(in the rows, 128 means zero)
One turn moves each row of this set onto another row. After a few examples, where does it send each row asked below?
K486: [ 96 146 115  98 117 109 123 143 136 125 152 130 172 108 133  93 144 123
 149 108 150 151 104  82 117 109 133 130]
K764: [133  96 144  91 125 109 144 108 108 100 136 132 137  82 120 128 177 151
 105 145 126 113 152  86  87 131 136 142]
K867: [160 125 106 146 107 147 105 127 123 111 156 115 146  76 133 135 150 131
 126 147 131 123 121 128 119 146 147 154]
K417: [113 138 119  88 131 106 122 133 120  80 134  90 128  91 116  93 128 162
 120 108 109 159 115 119 115 123 119 119]
K948: [115 143 117  88 152 127 129 126 130  92 118  92 148  88 110  93 134 166
 119 108 104 156 129 107 111 125 125 101]
K252: [ 90 124 115  96 132 106 116 130 150 130 148 117 185 108 106 125 130 118
 139  99 124 132 123  90  98 120 128 142]
K209: [122 145  74 115 101 133 111 106  96 132 137 145 161  92 128 129 166 135
 117 135 132 122 123 137 109 143 136 145]
K709: [132 111 127 104 168 108  88 102 129 122 144 119 165  65 103 134 134 154
 115 102 129 135 143 130 107 103 143 138]
K992: [162 132 101 156 111 157 117 115 116 123 136 126 161  71 111 120 162 139
 144 142 131 133 129 116 122 140 149 144]
K961: [113 116 132 142 121 121 112  79 114 128 122 165 121 129 123 105 157 137
 109  95 108 127 124 121  93 126 114 125]
K481: [127 102 137 113 117 104 140 142 141 128 133 126 143 115 122 124 167 102
 152 134 142 144 128  78  88 131 161 129]
K59: [146 136 131  94 131  97 118 127 106  98 142 133 161  72 132 110 166 164
 124 128 170 152 109 115 127  93 152 119]
K910: [119 124 154 115 155 102 115 112 115 105 131 145 104 100 124 122 147 142
 133 158 104 167 130 102 100 144 154 104]
K35: [127 153  79 126 112 125  90 110 106 139 141 139 161  84 136 127 167 147
 108 137 123 134 140 104 119 153 137 155]
K844: [129 131 142 137 115  99 125 103 119 112 118 153 131 131 151 122 179 155
  91 121 116 132 124  77 100 139 122 122]
K107: [120 105 131 128 134 121 115 133 143 151 148 136 123 111 125 100 144  91
 156 108 135 152 134  97  97 124 153 140]
K183: [146 118 134 158 136 110 112 103 143 100 109 107 173 108 100 132 152 162
 117  89 118 139 116 111 111 114 132 116]
K274: [124 128 144 116 161 104 133 121 105 104 124 160 101 103 113 123 139 128
 137 138 105 156 134 127  99 134 147 104]
K394: [129 119 139 113 142 138 120 105  99 128 153 159 105  74 134  72 155 139
 119 114 135 135 151 108 109 110 128 145]
K748: [147 131 139 150 122 119 101 115 139  95 135 112 143 117 144 107 147 151
 110  99 143 148  85 130 125 102 132 114]

K992 -> K35
K764 -> K59
K481 -> K486
Now find these:
K274 -> K948
K183 -> K844

One turn moves each row of this set onto another row. After a few examples, where does it send each row asked below?
K264: [147 155 130 127 122 123 130 155 134 144 147  94 153 116 149 142 128 124
 144 117 120 167 107 141 113 103 115  95 128 157 130 122 131 133 124 128
 123]
K972: [148 106  76 110 143 131 115 115 141 114 166 128  98 125 122  97 137 134
 117 140 147 136 113 107 141 127 110 136 126 135 143 158 130 121 130 106
 135]
K237: [125 141 107 127 124 126 103 154 128 124 121 115 106 122 129  98  95 129
 138 158  99 140 110 118  81 139 120 149 165 114 136 150 116 146 124 140
 133]
K156: [ 88 146 130 129 117 133 123 128 135 141 127 106 131 149 146 149 155 147
 114 148 151 123 122 142  93 155 120 133 151 115 110 111 133 111 141 122
 119]
K894: [127  94 123  93 112 159 157 144 125 101 141 120 134  95 105  90 134 110
 138 148 124 139 132 146 129 147 133 156 148 118 117 130 133 124 121 121
 128]
K222: [110 150 157 133 115 117 120 126 116 119 114 122 124 140 143 164 133 131
 147 115 145 154 157 129 141 119 134 144 120 118 116 148 150 128 117 165
 125]
K959: [147 116 130 142 154 122 120 168 129 134 103 148 118 148 110 100 122 118
 105 115 118 101 120 137 143 126 141 138 132 110  98 122 132 138 141 110
 109]
K779: [138 139 100 135 101 148 109  91 115 151 119 139 101 138 127 114 123 167
 134 115 145 110 110 110 151 147 129 136 125 101 132 136 115 120 136 103
 117]
K989: [144 139 127 139  98 144 148 141 105 104 144  97 152  96 151 108 120 146
 131 160 139 154 131 131 141 135 134 142 157 113 126 124 117  99 117 141
 129]
K71: [143 128  92 124 136 149 100 122 115 143 142 136  99 147 100 101 137 167
 118 128 138 135 105 111 133 138  98 124 120 116 119 151 140 133 132 110
 115]
K657: [149 155 118 147  99 101  95 165 139 138 108 119 107 129 120 125 122 142
 148 129 107 103 116 137 124 125 145 131 134 109 128 113  81 123 116 109
 119]
K457: [156 127 152 154 113 125 134 139 133  86 131 119 101 143 133 115 108 120
 154 113 131 140  97 112 135 126 153 133 132 149 142 106  88 115 105 124
 133]
K363: [134 133  78 126 114 135 135 131 133 131 167 130 131 125 132  82 122 116
 156 143 137 141 112  98 142 121 120 125 129 134 162 163 106 125 111 118
 127]
K671: [115 114 123 109 148 138 115 150 145 110 130 133 141 104  87 112 163 157
 140 137 127 122 135 148 111 140 106 144 163 115 134 131 106 120 148 109
 127]
K300: [173 109 132 121 141 105 131 157 110  94 130 139 128 139 140 104 111 118
 133 144 128  99 112 109 112 135 134 127 162 137 124 140 140 118 108 144
 143]
K82: [123 118 139 154 126 151 125 155 123 126 121 123 136 118 117 112 124 150
 151 103 151 143 123 143 104 128 104 120 126 103 134 125  97 107 166  81
 123]
K664: [126 135 145 130 113 105 111 108 114 124 106 147  89 112 133 177 127 136
 138 124 132 153 157 134 130 135 127 126 130 121 128 138 142 161 123 133
 143]
K36: [141 121 137 115 137  94 142 128 147 145 123 135 152 114 156 160 149 131
 133 135 118 111 131 145 130 120 143 114 141 166 141 122 114 137 142 104
 115]
K246: [100 147 138 120 118 112 145 132 122 128 119 138 144 117 132 140 125  83
 151 122 136 121 168 121 137 130 131 141 109 107 123 145 132 134 102 155
 128]
K328: [144 137 104 128 109 119 116 129 119 139 157 124 152 156 133 101 139 139
 170 143 135  98 121 110 162 115 132 141 138 144 147 155 122 114 117 134
 118]
K784: [166  90 137 143 115 130 124 127  96 130 120 125 133 104 125 131 105 142
 139 122 152 104 141 154 114 131 137 138 107 145 123 124 102 115 138  85
 129]
K490: [ 92 121 146 133 111 148 167 116 136 150 111 131 139 140 140 133 128 109
 144 129 126 120 120 135 110 145 136 120 118 143 115 111 115 140 136  96
  96]
K893: [109 134 142 134 136 101 122 146 144  98 153 128 114 140 126 153 139 117
 134 130 143 160 162 110 117 114  82 113 108 117 115 130 127 131 116 114
 133]
K355: [102 140 128 114 129  83 133 144 147 119 150 143 121 119 122 150 146  94
 138 133 128 145 169 126 127 128 119 145 117 120 150 138 110 145 113 127
 145]
K98: [146 120 124 130  95 130 123 107 109 148 139 139 116 165 127 110 132 142
 156 114 138 115 110 126 175 133 154 156 127 138 149 139 129 129 138 112
 123]
K180: [142 138 108 101 128 147 136 112 137 122 142 110 140  88 147 141 113 111
 110 118 152 135 120 129  98 136 133 108 127 147 114 118 122 114  92 133
 142]
K807: [120 135 123 110 140 133 132 127 115 138 146 136 120 119 111 137 145 112
  94 128 141 146 109 151 101 169 131 127 155 140 130 107 149 153 124 133
 148]
K999: [169 132 143 155 118 120 120 144  76 134 140 121 149 106 112 128 121 162
 137 154 123 142 132 152 134 137 136 141 142 158 141 121 109 142 120 132
 129]
K37: [127 124 132 126 120 119 129 124 121 116 115 160 103 117 130 159 113 124
 133 126 140 140 165 110 107 130 101  94 106 111 100 139 132 146 101 110
 131]
K8: [112 116 123 139 151 148 118 125 161  95 113 121 100 132 137 106  99 133
 103 124 130 144 120 115 123 127 146 168 143 121 118 133 101 118 140 122
 117]

K779 -> K98
K8 -> K959
Now find these:
K490 -> K36
K989 -> K894
K222 -> K246

One turn moves each row of this set onto another row. After a few examples, where does it send each row asked below?
K936: [126 135 115 143  92  93 117 132  86 122  80 163 103 113  78 125 101 115
  86 135 121  98  67 107 125 148]
K318: [117 130 105 111 121 118 135 161  83 123  91 134 119 143  71 147 132  84
  77 158  87 118 104  98 116 134]
K522: [139 129 126 137 135 122 140 159  85  80  97 168 117  88  99 142 116 121
 101 125  96  77  95 161  99 142]
K479: [127 120 115 126  88  84 153 129  88 126 122 144 133  95 104 133 104 126
  82 151 110 109  86 164 118 142]
K463: [133 135 123 124 135 109 129 134  76 128 120 132 137 153 137 155  97 113
  98 169  73 139 111 155  67 144]
K600: [119 135 131 120 144 113 111 120  69 131 108 133 126 144 122 153  97 130
  83 177  66 124 104 142  61 138]
K727: [135  96 121 127 102 123 116 172  91  90  86 131 110 143  75 138 123 126
  86 150 113  89  75 145 107 142]
K14: [108 140 119 139 114  82 154 169  69 123 113 153 149 138 113 131  91 118
 117 154 115 123 103 130 100 117]
K144: [110 119 103  99 103 105 104 168  88  97  80 141 108 148  83 151 108 137
  88 174 116 101 102 125  99 126]
K123: [144 163 132 151 152 102 104 116  52 123 104 141 144 112 112 132 114 125
  89 138 106 101  76 135  76 185]
K944: [138 157 105 130  73 128 125 131  85 109  93 160 106 146  67 124 102 145
  95 123 120 110  85 114 117 144]
K203: [140 155 108 120 114 128 143 146 105 108 110 134 114 161  68 148 114 115
  72 158  88 113 121 101 136 147]
K245: [131 138 107  90 108 120 118 169  62  93  93 168 143 101 101 134 119 128
 117 144 105 105 128 127  80 124]
K176: [145 159 126 135 152 120 110 122  50 106 108 147 158  95 109 127 110 118
 104 126 110 103  95 137  72 174]
K677: [109 172 115 131 105 145 140 137 104  93  98 148 119 142  56 153 130 117
  95 164 113 109 112 107 123 164]
K728: [127 178 128 133 129 130 104 105  66 119 114 144 149 129  98 120 103 160
  95 138  94 115 115 141  85 185]
K208: [113 141 123 132 102 116 135 152  94 113  68 167 118 143  69 112  91 115
 109 130 112 121  85 102 101 129]
K781: [127 174 118 118 148 111 115 110  67 110  93 148 142 108 104 135 111 122
 118 133 103 124 121 138  52 167]
K342: [130 125 122 138 102 112 105 166 111  90  93 151 105 167  88 140 108 136
 101 166 115  84 113 134 128 153]
K624: [120 165 135 116 156 121 120 123  79 131  85 142 140 120 100 128 103 126
 110 143  99 131  98 138  52 180]
K354: [148 160 114 137 104  92 118 129  89  75 101 172 116 129 109 147 131 138
 115 137  96  93 144 138 104 143]
K513: [142 138 123 130 123 133 131 128  83 128 147 130 133 142 134 155  86 140
  95 165  76 122 109 165  95 167]
K283: [129 148 122 142 108 133 127 138  84  90 101 143 139 118  61 144 139 100
  70 161 118  93  82 107 131 161]
K667: [146 148 136 135 139 141 113 134  80 130 135 139 126 154 129 149  83 144
 102 175  76 104 109 142  89 171]
K442: [115 149 120 121 123 117 140 147  90  89  84 136 134 129  62 150 132  95
  94 168 121 116  91  86 100 142]
K634: [153 155 113 136  77 114 162 147  93 127 122 154 124 155 108 142 113 123
 114 139 121 121 106 167 102 146]
K450: [133 182 128 139 145 126 115 104  74 101 115 155 146 112 105 128  99 140
 103 130  98 104 122 151  85 182]
K816: [133 115 124 136 126 109 116 136  58 134 140 126 144 127 142 151 101 114
  93 165  78 120  89 154  90 164]
K761: [136 125 111 134 115 127 136 158  89 116 120 126 109 128  73 148 130 103
  78 147  94  97  86 100 144 160]
K329: [147 109 133 135 126 130 103 122  61 135 127 125 133 128 125 145 119 117
  98 162  73 108  83 149  78 172]

K479 -> K245
K208 -> K342
K728 -> K329
Now find these:
K513 -> K176
K677 -> K761

One turn moves each row of this set onto another row. After a few examples, where does it send each row asked below?
K110: [111 115 102 108 109  90 154 139 100 139 111 138 148 127 114 105 137 138
 122 139 138 147 152 131 127 129 105 118 129 119 142 109 109 112 130 124
 169 125 118 155 154 122 154 121 123 124 140  94 113]
K4: [118 157 104 111 130 124 105 105 100 110 131 130 137 137 116 112  64 116
 119 187 128 102 109 122 171 121 127 111 139 130 146 128 136 130 147 123
 156 145 125 128 169 128 133 114 138 120 148 133 136]
K292: [143 121 128 123 132 115  86 122 131 129 118 117 160 135 110 125 145 115
  96 174 133 147 135 105 135 116 114 104 110 128 127  64 122 125 143 117
 165  99 112 109 130 128 184 112 148 112 130 135 118]
K775: [137 142 122 127 112 137  75 120  97  83 139 119 132 143 135 114 128 106
 107 184 112 113 132 117 139 104 145 101 161 122 134  84 113 132 120 120
 113 102 180 132 153 100 114 120 149 126 120 163 139]
K127: [136 111 142 134 137 100 104 115 133 124  89 113 125 110 109 106 162 138
 109 162 119 126 134 104 119 116 119 123 167 117 137  95 155 133 138 107
 140 126 166  99 182 133 153 120 171 132 156 146 138]
K681: [145 126 104 112 113 116 119 140  96 118 141 158 102 138  97  75 126 138
 119 110 126 159  98 103 113 136 111 139 151 124 122 102 146 106 153 137
 144 128 135 131 158 126 164 144 118  93 138 137 115]
K659: [154 158 138  95 117 155  86 149 115  95 121 133 135 115 142 103 117 117
 110 180  97 142 139 103 156 125 157 128 149 110 148  98 116 126 143 122
 135 124 123 115 150 111 121  91 161  98 188 139 118]
K351: [ 94 153 102 114 137 137  66 129 112  78 131 109 154 134 114 135 139 122
 114 155 127 127  93 124 128 126 164 134 161 150 138 135 123 107 110 120
 145 106 161 121 143 117 158 108 114 122 132 119 134]
K360: [168 166 116 124 102 107 132 149 113 122 110 135 126 159 139 157 140 134
 121 127 157 122 113 120 133 134 122 134 162 129 165 125 120 123 132 113
 168 108 140 128 152 103 158 116 123 123 163 110 107]
K103: [138 128 110 110 119 131  83 179 108 131 128 110 138 128 117 117 111 108
 117 141 137 126 126 126 131 121 136 123 190 120 139 179 117 101 129 123
 151  92 112 140 161 107 139 119 140 128 124 126 126]
K968: [136 120 102 124 124 119 110 152 104  60 129 144 144 130 110 115 126 115
 123  99 143 124 124 120 165 136 128 129 175 134 135  71 129 150 147 128
 148 100 126 137 164 113 131 152 108 116 150 136 131]
K510: [144 142 102 115 111 116 108 174 115 120 134 121 163 124  98 133 130 131
 127 150  85 137 134 151 147 123 129 150 161 145 129  73 158 119 142 124
 175 130 163 140 153 113 179 102 119 146 135 137 144]
K146: [161 144 118  97 126 137 137 112 113 121 125 131 143 131 125 122 132 111
  95 156 109 139 127 110 118  95 168 118  95 106 148 115 128  89 113 142
 158 129 149 114 132 131 129  84 155 120 145 133 122]
K907: [142 133 129 110  95 127 105 112 104 151 133 157 144 111 111 108 133 111
 139 161  90 143 120 117 174 108 137 125 145 150 142 129 117  90 140 129
 150  88 191 140 149 123 135 111 106 111 135 128 145]
K908: [168  89 139 122 146 105 156 120 109 137 113 111 152 107 115  92 108 113
 132 143 165 138 135 112 143 107 120 126 153 101 149  90 116 149 152 119
 153 121 154 116 164 119 129 102 145 124 132 118 124]
K162: [188 141 130 102 142 148 124 120  98  83 138 110 132 114  94 120 142 125
 118 176 113 142 132 146 122  97 151 107 152 134 124  95 138 126 139 101
 144  93 142 111 169 129 138 152 165 121 125 131 138]
K218: [137 124 123 124  92 124 115 164  62 100 159 110 138 126 102 118  96 117
 120 150 124 146 108 122 174 113 140 103 170 140 157 115 121 125 133 122
 172 110 136 121 189 102 120 105 119 134 161 121 109]
K839: [130 102 134 107  95 124 121 171 112 106 124 131 141 151 111 125 108 125
 122 138 109 152 127 115 141 114 145 130 154 114 142 127 122 154 115 123
 141  64 171 125 123  79 145 141 130 102 130 138 115]
K951: [138 135 131 103 146 140 120 144  83 107 104 112 147 136 106  91 123 119
 105 165 145 125 145 142 147 142 108 123 179  96 143  68 117 135 109 120
 151 147 129 133 133 106 184 111 111 121 152 164 136]
K93: [162 124 111 110 117 168  76 144 106  77 120 150 156  98 115 122 121 104
 123 187 115 139 133 115 146 102 143 126 200 124 125 102 113 121 118 116
 137 117 136 138 140 148 132 116 145 103 163 135 130]
K117: [152 141 144 105 178 119 111 136 106 130 121 155 142 136 121 115 182 119
  96 161 125 135 118 118  93 120 140 138 143 132 140  76 119 119 132 128
 144 159 165 124 149 114 138 129 132 118 130 121 133]
K643: [127 100 129  96 160 113 128 144  94 132 128 117 126 116  70  89 140 131
 121 138 100 139  96 113 172 114 113 149 129 123 129  93 145 116 128 144
 163  97 124 118 166  88 134 107 126 130 129 134 128]
K560: [166 151 166 115 131 141 122 129  84 138 108 141 133 131  94 113 127  96
  87 150 121 126 141  94 139 108 127  86 172 101 157 113  93 132 111 134
 157  96 153 105 142 139 130 131 105 111 135 132 131]
K415: [153 118 130 112 141 130 119 171  97 109 121 128 130 128 123 112  52 113
 152 135 118 134 139 119 142 122 138 110 177 123 142 140 136  99 135 128
 152 112 145 137 170 120 154 145 122 131 139 130 135]
K528: [147 148 113 107 119 134  89 102 119 120 110 117 142 109 104 106 199 126
  85 150 122 120 122 107 116 115 115 143 172 111 143  90 124 118 144 118
 165 118 157 105 144 125 146  86 146 118 166 131 146]
K370: [124 130 113  97 136 151 136 123 112 128 122 138 108 123 122  87 170 122
 131 135 136 130 119 134 122 101 120 145 181 127 134  90 144 149 112 137
 131 120 156 152 149 115 122  95 131  90 138 103 145]
K151: [136 149 112  98 120 107 138 131 103 143 107 129 106 147 105  78 123 138
 128 105 128 122 134 107 124 152 124 124 130 116 148 110 141 105 162 122
 164 125 156  99 154 106 162 100 118 126 137 136 136]
K500: [117 119 155 115 140 147  85 138 109 130 125 146 170 149 129 143 121  97
  91 157 135 117 117 104 158  86 143 145 168 128 149 106 131 113 117 127
 133 141 140 117 154 109 141 114 120  86 159 159 105]

K127 -> K659
K218 -> K110
K560 -> K907
Now find these:
K4 -> K360
K839 -> K643
K93 -> K415
K351 -> K968

